Look-ups in named tables: a row name and a column name give one cell, copied from the table.

pon
fields: kegu, risaba, lito, gado, solif, veb
zodidud: [8.11, 4.54, 9.46, 3.59, 3.30, 2.17]
vidafup: [2.07, 6.97, 3.16, 7.09, 9.58, 2.17]
suli: [3.44, 9.66, 4.02, 5.35, 8.87, 2.17]
golusa: [7.76, 7.73, 4.36, 6.15, 5.88, 2.17]
geda: [5.23, 4.93, 6.07, 6.08, 4.23, 2.17]

kegu of zodidud: 8.11
risaba of geda: 4.93
solif of zodidud: 3.30
lito of vidafup: 3.16
lito of zodidud: 9.46
lito of golusa: 4.36
gado of golusa: 6.15

tuf:
columns: bafepo, sas, meb, vilo, sozav, ronapu, pilig, voruzi
gibezav: [62, 28, 150, 12, 38, 84, 67, 133]
faf: [93, 114, 58, 150, 150, 98, 202, 116]
zik: [96, 108, 5, 115, 146, 124, 90, 79]
vof: [138, 114, 35, 101, 91, 61, 102, 58]

What is the sozav of vof in tuf? 91
What is the bafepo of faf in tuf? 93
What is the sozav of zik in tuf? 146
What is the voruzi of gibezav in tuf? 133
What is the sas of vof in tuf? 114
What is the meb of vof in tuf? 35
What is the ronapu of zik in tuf? 124
What is the bafepo of zik in tuf? 96
What is the vilo of vof in tuf? 101
What is the vilo of zik in tuf? 115
What is the voruzi of faf in tuf? 116
What is the meb of faf in tuf? 58
What is the bafepo of vof in tuf? 138
Which row has the largest bafepo? vof

dunu.csv
,rok,pobaba,vus,lum,levokid,tun,tonebo
govu,0.231,0.245,0.226,0.295,0.282,0.247,0.248
gutuse,0.418,0.242,0.171,0.244,0.313,0.282,0.339
kop,0.257,0.259,0.259,0.253,0.254,0.257,0.255
fir,0.316,0.334,0.324,0.279,0.176,0.154,0.314
fezupon,0.260,0.261,0.265,0.241,0.240,0.255,0.253
kadi,0.240,0.286,0.016,0.418,0.294,0.163,0.339
ges,0.240,0.226,0.168,0.282,0.280,0.263,0.272
gevi,0.274,0.224,-0.619,0.498,0.345,0.151,0.356
zag,0.253,0.262,0.269,0.233,0.250,0.274,0.246
pote,0.007,-0.048,0.322,0.003,0.210,0.529,0.228
ded,0.311,0.279,0.292,0.209,0.132,0.170,0.241
kulot,0.403,0.213,0.211,0.192,0.307,0.325,0.313

What is the levokid of kop in dunu?
0.254
What is the tonebo of fir in dunu?
0.314
What is the lum of kop in dunu?
0.253
What is the levokid of zag in dunu?
0.250
What is the rok of pote in dunu?
0.007
What is the lum of kadi in dunu?
0.418
What is the rok of kulot in dunu?
0.403
What is the levokid of fir in dunu?
0.176
What is the rok of ded in dunu?
0.311
What is the vus of govu in dunu?
0.226
What is the tonebo of govu in dunu?
0.248
What is the rok of ges in dunu?
0.240
What is the lum of fir in dunu?
0.279
What is the rok of govu in dunu?
0.231
What is the vus of ded in dunu?
0.292
What is the pobaba of kop in dunu?
0.259
What is the levokid of fezupon in dunu?
0.240
What is the rok of kadi in dunu?
0.240
What is the lum of ges in dunu?
0.282
Row with the largest levokid: gevi

Table rad
,levo,kerana,mos,didefas,kuv,denu,baza,lader,lik,feg
kazugam,26,161,-83,55,139,-304,-157,-519,-100,-782
bam,24,182,-289,-156,-279,-95,-90,-343,14,-350
dus,-671,-534,-893,-141,-794,-182,-531,-612,374,-129
binov,-202,140,-383,348,-72,-328,-59,80,-310,-51
posa,-540,75,119,-568,-663,-64,-281,349,120,-89
kef,199,-318,145,373,-79,-182,21,596,216,-651
pomazes,-244,22,-136,-548,141,104,222,-301,-173,113
mulu,242,-327,-26,513,-255,-124,66,611,278,-461

mulu, lik -> 278
binov, lik -> -310
mulu, denu -> -124
mulu, kerana -> -327
mulu, mos -> -26
bam, levo -> 24
posa, feg -> -89
posa, baza -> -281

bapifak:
,pif,meb,tuzib,tos,zati,tenebad,bizazo,kab
kivema,93,216,171,161,128,78,200,72
kalisor,73,77,83,80,56,149,70,182
gim,186,97,101,65,54,186,164,157
vev,166,162,104,180,177,165,141,105

bizazo of gim is 164
tenebad of kalisor is 149
kab of kivema is 72
tenebad of vev is 165
meb of kalisor is 77
bizazo of kalisor is 70
tuzib of gim is 101
tenebad of kivema is 78
tos of kivema is 161
pif of kalisor is 73
meb of kivema is 216
pif of vev is 166
Which row has the largest kab? kalisor

zel
cols = musen, gugar, vab, taf, fis, nodomak
nol: [117, 160, 195, 217, 161, 168]
zem: [146, 145, 150, 148, 145, 146]
zol: [163, 167, 12, 104, 200, 193]
vave: [144, 140, 154, 153, 150, 161]

What is the musen of nol in zel?
117
What is the taf of nol in zel?
217
What is the taf of vave in zel?
153
What is the vab of vave in zel?
154
What is the gugar of zem in zel?
145
What is the vab of zem in zel?
150
What is the nodomak of vave in zel?
161
What is the fis of vave in zel?
150
Which row has the largest nodomak? zol

gadabo:
         kek  gaven  numapim  bosef
lep        5     16      -10      0
mori       0      3        0      4
kop       21     23       -6    -25
latipaz    0      3       -1     -8
lufe      21     79      -26    -54
zag        2      1        2      5
fipedus  -19    -57      -63      5
loruzok  -17     19      -10     11
fubatuf  -20     -4        8    -17
gufeb     45      6      -17    -15
konub     34     15       17     55
mevadim    8     17      -13     -5

fubatuf, bosef => -17
fipedus, bosef => 5
latipaz, bosef => -8
gufeb, bosef => -15
zag, numapim => 2
lep, bosef => 0
loruzok, bosef => 11
mori, bosef => 4
konub, kek => 34
loruzok, gaven => 19
latipaz, numapim => -1
gufeb, numapim => -17
loruzok, kek => -17
mevadim, gaven => 17
Which row has the largest numapim? konub

Table zem
,soz,kip,vuk,mozun,geros,kare,noz
vulo,48.83,-14.65,-5.67,33.24,-71.56,-0.55,-13.54
lil,61.99,-21.21,-25.90,59.80,-72.62,-30.85,-3.29
fiz,80.51,-35.01,-37.47,73.70,-16.59,-90.72,-22.50
gog,46.66,-14.24,8.84,11.83,-62.43,13.90,-24.66
mubol,57.15,-19.17,-21.47,54.23,-74.64,-22.74,-3.88
mirag,59.97,-20.38,-24.19,57.66,-73.61,-27.58,-3.43
nogi,74.58,-28.60,-36.01,71.92,-56.91,-59.54,-7.41
lepek,50.11,-15.43,-9.83,38.95,-73.44,-5.63,-9.62
mimevun,46.47,-14.60,12.17,6.43,-59.97,16.62,-26.16
zos,73.46,-27.62,-35.16,70.93,-59.68,-55.66,-6.22
naba,46.37,-15.19,16.06,-0.20,-56.93,19.56,-27.63
tozir,63.01,-21.64,-26.73,60.82,-72.03,-32.52,-3.28
vetak,72.57,-26.91,-34.45,70.11,-61.52,-52.89,-5.52

What is the kare of mimevun in zem?
16.62
What is the geros of gog in zem?
-62.43
What is the kare of gog in zem?
13.90
What is the geros of vulo in zem?
-71.56
What is the soz of gog in zem?
46.66
What is the mozun of mirag in zem?
57.66
What is the noz of zos in zem?
-6.22
What is the noz of nogi in zem?
-7.41

